In the data rows, the value 500 means zero.
Some points:
tensor([599, 623, 469, 411, 378, 457, 485, 398, 468, 374, 486, 433, 553, 449, 360, 630, 440, 489, 472, 723, 554, 507, 442, 415, 461, 610, 450, 532, 438, 555, 444, 424])
tensor([361, 488, 500, 616, 504, 481, 526, 552, 485, 607, 603, 456, 525, 574, 583, 443, 604, 531, 504, 359, 570, 424, 376, 589, 693, 540, 467, 556, 514, 491, 511, 617])
tensor([531, 451, 397, 449, 369, 398, 569, 492, 579, 566, 547, 454, 496, 476, 454, 560, 612, 485, 522, 451, 473, 601, 525, 595, 683, 475, 424, 544, 517, 468, 463, 399])
tensor([501, 649, 388, 365, 472, 425, 511, 438, 450, 434, 447, 481, 542, 542, 494, 577, 417, 432, 503, 820, 417, 532, 426, 434, 505, 509, 497, 492, 427, 542, 538, 464])
tensor([548, 470, 372, 457, 350, 382, 551, 464, 544, 545, 554, 441, 500, 474, 431, 550, 582, 470, 538, 497, 475, 602, 518, 595, 649, 500, 417, 567, 524, 465, 480, 389])
tensor([508, 553, 546, 448, 489, 430, 487, 458, 504, 306, 358, 597, 544, 435, 485, 494, 401, 484, 431, 674, 408, 607, 660, 472, 349, 647, 498, 445, 361, 494, 385, 440])
tensor([662, 479, 458, 547, 557, 564, 398, 490, 393, 464, 413, 509, 407, 586, 406, 495, 267, 486, 713, 592, 474, 437, 483, 486, 368, 358, 654, 523, 645, 541, 712, 549])
tensor([377, 440, 503, 657, 439, 399, 510, 551, 487, 495, 533, 497, 538, 549, 535, 437, 581, 516, 528, 351, 550, 518, 497, 652, 699, 633, 460, 543, 616, 463, 449, 572])
tensor([464, 479, 460, 438, 473, 458, 563, 475, 597, 667, 541, 482, 497, 484, 574, 490, 621, 490, 455, 524, 377, 544, 520, 545, 587, 379, 440, 545, 419, 469, 536, 422])
tensor([493, 582, 654, 539, 690, 657, 481, 547, 461, 333, 525, 629, 535, 578, 591, 463, 493, 665, 472, 341, 613, 522, 532, 505, 228, 506, 605, 429, 516, 530, 471, 700])
tensor([462, 395, 598, 534, 481, 509, 526, 558, 530, 670, 619, 419, 478, 397, 511, 408, 571, 427, 376, 325, 564, 496, 469, 468, 616, 569, 384, 490, 468, 391, 385, 380])
tensor([441, 418, 653, 650, 516, 618, 474, 561, 491, 670, 534, 385, 460, 448, 545, 378, 483, 537, 411, 389, 594, 327, 408, 482, 624, 535, 513, 623, 478, 464, 464, 603])
tensor([514, 574, 434, 408, 471, 463, 544, 419, 599, 536, 539, 530, 554, 478, 553, 520, 617, 554, 412, 591, 378, 586, 564, 546, 434, 425, 441, 543, 384, 505, 516, 437])
tensor([432, 498, 534, 456, 482, 486, 520, 457, 609, 536, 501, 545, 559, 374, 521, 499, 639, 487, 297, 509, 440, 485, 602, 430, 427, 561, 385, 445, 320, 512, 405, 385])
tensor([482, 406, 696, 628, 714, 613, 428, 572, 459, 624, 525, 549, 435, 531, 640, 283, 404, 499, 490, 354, 483, 432, 502, 505, 336, 406, 567, 485, 552, 443, 597, 552])
tensor([453, 488, 469, 434, 440, 460, 514, 411, 607, 533, 455, 533, 551, 362, 470, 570, 629, 458, 355, 569, 407, 443, 608, 413, 459, 522, 391, 441, 345, 548, 455, 359])
tensor([468, 539, 391, 424, 450, 419, 546, 443, 559, 588, 483, 497, 528, 523, 553, 534, 572, 488, 505, 650, 337, 538, 517, 573, 596, 397, 468, 560, 436, 517, 583, 464])
tensor([396, 321, 486, 585, 382, 543, 493, 528, 563, 457, 277, 531, 457, 418, 410, 565, 520, 442, 588, 426, 462, 389, 664, 505, 722, 558, 532, 448, 532, 547, 455, 527])
tensor([518, 464, 549, 516, 541, 560, 509, 594, 430, 439, 677, 454, 483, 509, 414, 543, 551, 484, 500, 192, 792, 527, 366, 442, 554, 632, 461, 376, 641, 455, 352, 502])
tensor([522, 530, 379, 423, 407, 400, 607, 441, 559, 573, 546, 458, 522, 499, 496, 539, 585, 488, 497, 596, 402, 588, 508, 560, 590, 444, 432, 576, 461, 484, 524, 405])
tensor([584, 487, 489, 607, 504, 571, 449, 426, 531, 566, 721, 490, 558, 434, 443, 506, 663, 575, 395, 287, 642, 384, 466, 489, 331, 535, 381, 508, 566, 529, 544, 445])
tensor([522, 646, 419, 327, 473, 455, 515, 447, 486, 330, 428, 539, 542, 510, 461, 618, 438, 460, 483, 763, 447, 590, 495, 403, 428, 558, 508, 435, 389, 546, 440, 449])
tensor([533, 406, 625, 617, 645, 620, 473, 609, 449, 518, 569, 545, 421, 592, 567, 390, 451, 570, 617, 194, 610, 519, 488, 572, 415, 405, 612, 476, 681, 459, 570, 641])
tensor([581, 522, 585, 490, 453, 710, 475, 477, 508, 413, 365, 404, 484, 385, 377, 591, 405, 615, 390, 561, 655, 325, 497, 330, 451, 581, 584, 552, 364, 569, 377, 625])
tensor([446, 553, 511, 476, 655, 472, 522, 536, 490, 570, 596, 593, 504, 636, 683, 403, 535, 504, 556, 477, 385, 524, 476, 604, 418, 349, 526, 474, 550, 459, 639, 526])
tensor([378, 559, 446, 633, 453, 350, 472, 426, 496, 444, 474, 554, 608, 519, 544, 455, 548, 515, 450, 621, 423, 441, 526, 595, 509, 663, 413, 572, 511, 542, 520, 525])
tensor([401, 602, 559, 604, 547, 454, 495, 470, 510, 466, 530, 561, 611, 524, 648, 383, 561, 616, 388, 541, 455, 510, 516, 626, 427, 600, 469, 618, 380, 489, 476, 610])
tensor([557, 401, 487, 375, 390, 527, 523, 542, 487, 546, 387, 366, 388, 475, 356, 588, 354, 343, 546, 585, 536, 492, 461, 347, 739, 496, 531, 461, 449, 461, 401, 380])
tensor([636, 517, 645, 474, 597, 673, 503, 630, 411, 470, 497, 427, 403, 588, 540, 413, 315, 613, 564, 416, 634, 608, 415, 526, 472, 437, 673, 597, 538, 403, 439, 677])
tensor([597, 570, 522, 366, 459, 599, 552, 597, 405, 499, 579, 335, 441, 540, 451, 554, 388, 504, 509, 513, 701, 578, 278, 421, 670, 534, 557, 554, 496, 430, 345, 546])
tensor([481, 474, 465, 541, 442, 486, 459, 425, 534, 533, 302, 482, 501, 449, 477, 508, 430, 503, 512, 732, 356, 371, 585, 492, 535, 463, 544, 605, 409, 557, 586, 541])
tensor([594, 444, 485, 530, 390, 486, 486, 468, 525, 517, 330, 420, 442, 443, 450, 477, 361, 534, 562, 662, 402, 480, 604, 558, 571, 469, 578, 685, 445, 486, 524, 523])
tensor([441, 489, 583, 588, 685, 552, 459, 488, 525, 567, 499, 637, 511, 557, 662, 385, 531, 546, 494, 448, 380, 450, 569, 544, 283, 357, 537, 467, 512, 522, 670, 558])
tensor([713, 513, 352, 476, 429, 570, 426, 396, 444, 511, 552, 393, 470, 448, 291, 654, 432, 465, 566, 568, 607, 352, 395, 357, 415, 450, 483, 499, 587, 581, 617, 395])
tensor([672, 508, 519, 322, 589, 694, 499, 604, 417, 390, 493, 490, 375, 569, 399, 651, 365, 501, 686, 368, 670, 582, 417, 350, 418, 334, 673, 322, 609, 528, 507, 556])
tensor([474, 423, 589, 434, 647, 455, 504, 578, 476, 589, 572, 601, 431, 523, 602, 356, 464, 332, 518, 411, 380, 650, 532, 489, 396, 402, 464, 337, 518, 395, 553, 316])
tensor([387, 500, 478, 654, 451, 338, 484, 478, 472, 496, 507, 510, 570, 517, 552, 390, 518, 482, 478, 546, 446, 489, 513, 641, 594, 659, 425, 608, 538, 460, 489, 511])
tensor([666, 382, 528, 378, 543, 519, 461, 570, 414, 453, 417, 518, 329, 477, 379, 513, 253, 309, 666, 482, 496, 619, 541, 373, 437, 406, 588, 308, 583, 432, 508, 312])
tensor([319, 437, 620, 611, 496, 510, 494, 508, 569, 433, 395, 568, 563, 387, 530, 474, 605, 527, 346, 437, 525, 388, 641, 462, 506, 683, 444, 425, 399, 534, 354, 490])
tensor([583, 636, 567, 506, 491, 634, 487, 472, 460, 445, 591, 397, 566, 481, 470, 516, 469, 660, 347, 531, 705, 430, 367, 434, 412, 622, 507, 623, 418, 516, 385, 634])
tensor([646, 462, 471, 389, 503, 442, 529, 551, 508, 417, 487, 573, 427, 555, 479, 501, 427, 473, 656, 440, 424, 780, 624, 601, 445, 377, 562, 446, 576, 413, 510, 409])
tensor([571, 423, 419, 534, 558, 471, 446, 415, 543, 579, 605, 596, 489, 483, 476, 516, 603, 432, 539, 384, 423, 462, 557, 490, 300, 362, 417, 379, 600, 548, 698, 324])
tensor([408, 464, 499, 657, 450, 485, 473, 404, 594, 515, 459, 542, 589, 409, 511, 482, 647, 598, 390, 468, 461, 336, 624, 552, 459, 578, 434, 569, 439, 575, 517, 558])
tensor([512, 489, 330, 417, 390, 426, 505, 504, 458, 324, 443, 521, 486, 504, 307, 726, 506, 391, 662, 467, 600, 513, 472, 410, 625, 563, 499, 311, 645, 581, 458, 428])
Along one direction, these points spread out more than along any other. Take the direction at right angles to it along which they spread out most. Then take the direction at right angles to both along which they spread out most. Go by this last direction. How many in every 100 of the points above lie lower along it than each point below? Round to a whole number. More than half of the points above lie lower than the first one.
tensor([645, 466, 526, 488, 524, 514, 461, 435, 561, 451, 399, 588, 482, 436, 485, 450, 418, 545, 500, 574, 343, 565, 714, 526, 229, 409, 541, 519, 429, 505, 579, 420]) 9
tensor([636, 512, 451, 471, 533, 676, 416, 437, 446, 492, 537, 448, 454, 430, 317, 666, 452, 458, 518, 490, 667, 254, 376, 234, 323, 438, 515, 369, 552, 638, 601, 460]) 77
tensor([496, 604, 634, 553, 661, 569, 481, 504, 467, 376, 576, 617, 575, 559, 633, 380, 495, 636, 404, 439, 527, 585, 534, 565, 216, 561, 532, 503, 468, 471, 471, 618]) 34
tensor([358, 427, 539, 452, 526, 500, 576, 584, 591, 657, 475, 508, 470, 530, 620, 479, 618, 389, 512, 415, 397, 534, 524, 540, 699, 374, 502, 481, 460, 381, 494, 526]) 25
tensor([318, 523, 464, 429, 473, 379, 572, 572, 498, 382, 357, 571, 512, 575, 549, 560, 503, 422, 602, 709, 422, 620, 547, 536, 723, 550, 547, 395, 503, 508, 419, 548]) 34
tensor([641, 616, 384, 428, 403, 571, 465, 409, 444, 365, 535, 415, 537, 469, 306, 706, 473, 517, 479, 603, 680, 395, 366, 336, 440, 590, 477, 467, 507, 605, 454, 491]) 91
tensor([496, 506, 385, 500, 397, 433, 506, 482, 468, 501, 382, 424, 480, 551, 451, 561, 414, 476, 633, 691, 445, 448, 441, 538, 713, 482, 553, 611, 552, 536, 561, 555]) 57
tensor([339, 531, 563, 572, 539, 504, 533, 592, 439, 575, 590, 427, 530, 604, 626, 412, 542, 525, 493, 425, 581, 480, 360, 573, 693, 563, 505, 559, 560, 454, 455, 647]) 86
tensor([406, 607, 478, 502, 541, 494, 529, 497, 474, 617, 709, 445, 573, 558, 599, 472, 626, 507, 390, 489, 576, 466, 287, 489, 572, 532, 408, 535, 492, 492, 491, 534]) 77
tensor([413, 530, 499, 394, 675, 375, 559, 570, 480, 524, 530, 563, 485, 602, 632, 420, 489, 393, 557, 542, 371, 715, 492, 577, 565, 437, 489, 424, 504, 415, 494, 434]) 11
tensor([497, 460, 500, 525, 486, 433, 518, 533, 520, 481, 379, 542, 465, 556, 568, 413, 422, 548, 620, 552, 354, 622, 628, 676, 572, 427, 592, 606, 517, 444, 536, 566]) 11
tensor([370, 473, 504, 669, 504, 510, 473, 298, 557, 607, 530, 506, 580, 458, 558, 458, 655, 595, 388, 437, 487, 283, 500, 541, 506, 532, 459, 567, 488, 568, 570, 579]) 64
